In the rows, 128 means zero.
Named turns come first, each shown by rows before and after it. Which turns, in which order, take the first row of each pair that follows to the second? Write the first one first, as in the answered first pair.
E (before -> after):
[150 121 122 161 155 173 127 117  88 129 116 120 131 103 152 155 102] -> [135 100 130 154 178 148 124 106 117 126  97 107 131 104  99 175 118]
[133 126 123 121 139  95 125 128 132 126 117 121 122 130 103 141 133] -> [134 142 148 138 106  96 120 164 129 129 135 136 143 146 123 130 133]
[113 160 161 132  78 131 116 183 138 137 153 159 150 150 174  94 132] -> [127 171  75 121 111 146 152 108  89 145 118 138  92 102 192 118 126]
Z (before -> after):
[130 128 143 142 113 141 125 154 113 122 152 138 132 139 150  96 114] -> [135  97 163 145 130 136 103 145 135 112 129 128 150 141 125 116 124]
[127  84 113 161 162 128 137 104 102 120 102 127 148  67 109 170 113] -> [120 101  73 135 154 105 151  93 103 124 102 123 116  77 113 159 130]
[104 147  53  88 131 104 162 104 130 143 138 124 107 139 106 115 163] -> [121 163  83 118  93 166 148 130  87 149 157 141 126 136 186  92 118]
W (before -> after):
[129 132 120 132 158 132 129 108 132 131 123 132 137 123 121 151 126] -> [143 136 136 140 150 148 121 112 133 128 122 126 138 121 129 145 117]
[117 148 126 118 114 124 132 139 133 134 132 129 118 152 135 102 142] -> [114 132 123 112 137 109 136 130 140 129 125 129 116 149 120 120 154]
[123 128  85  86 136  77 129  79 179 113 142 128  95 125  72 129 171] -> [140  98 134 126 168 111 106  71 170 109 132 106 127 100  53 169 154]
[138 168 129 128 103 124 117 143 127 101 135 148 126 138 161  95 124] -> [123 163 100 115 105 109 121 126 141 103 125 133 107 138 139  98 141]
Pairs:
Each pair is 2 to 3 turns apart.
[119 127 163 161 110 152  92 159 119  89 164 136 174 113  96 138 122] -> [120 170 100 136  90 164 126 144  79 103 170 144 131 105 148 110 124]	E, W
[118 113  93  92 176 121 158  80 137 119 101  84  90  99 108 157 158] -> [101 130 125  67 111  86 149 146 179 129 139 119 103 168 120  98 179]	E, Z
[134 115 126 142 162 157 115  99  96 129 123 117 126  89 118 173 122] -> [136 145 131 147 113 167 122 138  81 137 149 148 128 117 169 130 120]	W, W
[123 141 156  96  54 101 135 182 138 136 150 170 131 185 149  57 144] -> [122 143  51  84 121 101 179  72 102 135 104 139  68 123 126 101 154]	E, W
[106 131 160 139  91 127 137 161 121 148 171 138 135 110 171  77 123] -> [111 134 150 146  97 138 142 143 102 142 170 136 127  96 190  88 107]	W, E, Z
[168 110 180 149 128  87  76 167 145 125 159 115 159 154  95 109 122] -> [156 104 154 136 137  53  90 144 159 119 148 104 143 151  75 126 142]	Z, W
[160 133 106 153 143 190 142 101  58 118 118 113 127  86 192 162  83] -> [151  74 178 161 173 145 100 114 129 104 105 100 174 105  87 190 111]	Z, E
[163 118 179 132 111 104 110 147 135 133 164 167 130 168 136  79 119] -> [181 104 144 155 172 143 118  82  83 126 128 140 115 107 139 135  94]	E, Z, E
[151 147 148 142  87 104 130 144 148 129 189 152 106 170 136  86 126] -> [162 135 150 181 116 158 122 119 102 128 169 133 118 128 161 124  87]	E, Z
[131  87  93 105 170  85 129  84 159 125 104  94 101 123  73 144 139] -> [130 155 119 109  77 116 129 165 125 139 165 150 111 170 177  63 120]	E, Z, E
[133  95  80 174 197 142 151  39  63 142  96  97 122  75  98 160  92] -> [104 179  42 107  71 108 178 126  83 169 150 156  80 149 162  39 129]	E, Z, Z
[118 126 132  93  83  86 123 169 152 127 158 142 116 164 139 103 158] -> [147 130 160 140  94 151 104 164 105 124 160 141 142 131 195 128 101]	E, Z
[147 112 144 131 137 114 117 152 163 126 145 114 141 120  94 124 141] -> [157 128 122 153 131 159 125 134 117 120 146 115 138  93 144 130 112]	E, E, Z
[106 125  87 130 120 165 128  83 103 119 103 120 134 117 105 120 100] -> [100 105 128 125 100 125 110 131 159 115 118 123 161 159  68 101 119]	E, E, Z
[119 127 134 112 110  96 126 150 184 138 128 146 118 164 115  95 141] -> [134 125  81 114 151 123 140  88 139 126 104 115  87 108 120 136 126]	E, E, W
[130 145 150 156 108 134 127 145 107 128 129 132 133 132 158 107 120] -> [129 132 149 164 127 141 127 129 103 121 124 125 140 110 154 118 118]	Z, E
[143 110 129 165 156 161 122 112 107 128 112 106 140 100 133 156 114] -> [131 165  85 114 102 131 144 130 112 148 144 134 102 133 166  96 137]	W, W, W
[121 158 142 133  94 139 147 162 119 132 145 155 118 148 166  87 122] -> [121 141 162 141 104 131 134 174 139 125 149 151 134 152 148  89 119]	Z, W
[128 102 104 121 157 107 130  83 147 127  99 104 119 120  81 167 138] -> [137 158  97 135  96 165 138 114  94 135 123 135 116 131 190 122 103]	Z, Z
[107 163 113 111  93 101 125 140 162 140 125 146 109 176 117  81 147] -> [125 162  75 124 110 154 141 100 106 145 116 138  91 123 161 103 107]	Z, E
[110 102  96  82 157 116 135  93 149 133  67  99  93 108  72 123 149] -> [122 151  89  98 120 181 145 105  75 146  94 117  90  98 177  99 101]	Z, W, Z
[119 136  97 107 111 106 142 128 140 138 132 131 115 136 124 103 148] -> [118 123  84 121 147 130 140  97 112 130 114 120 112 100 120 138 136]	Z, E, W
[140  61 201 153 150 121  70 143 162 124 121  98 177 126  75 172 120] -> [156 117 107 153 144 200 117  93  66 139 122  98 124  80 184 158  80]	E, E
[ 88 136 125  98  89  83 117 164 198 146 127 151 113 166  87  83 185] -> [115 145 185 150  77 148  98 196 155 141 139 156 154 160 146  83 131]	Z, Z
[116 125 133  88 132 109 122 143 204 128 132 139 146 156  88 141 145] -> [135 152 149 126 107 176 122 149 136 130 148 149 166 134 171 136  85]	W, W, E
[122 151  42  73 128  99 168  76 119 139 122 126  66 121 134 118 146] -> [109 132 124  69 101  67 132 152 189 145 134 141 117 177  87  98 171]	E, E, W
[129  95 130 122 164 127 139  81 134 127 107 103 112 103 108 153 121] -> [122 111 190 126 124 123 113 152 157 137 134 129 144 149 118 120 119]	E, W
[ 97 120  91  91 136  77 143 125 155 129 125 110  91 137  80 128 149] -> [121  85 172 160 163 139  96 129 131 113 120  99 157 109 100 178 105]	W, W
[123 180 142  97 108 128 103 155 178 133 182 161 121 165 151  68 147] -> [110 146 123  84 155  90 108 117 207 122 146 135 117 149  75 103 173]	E, W, E
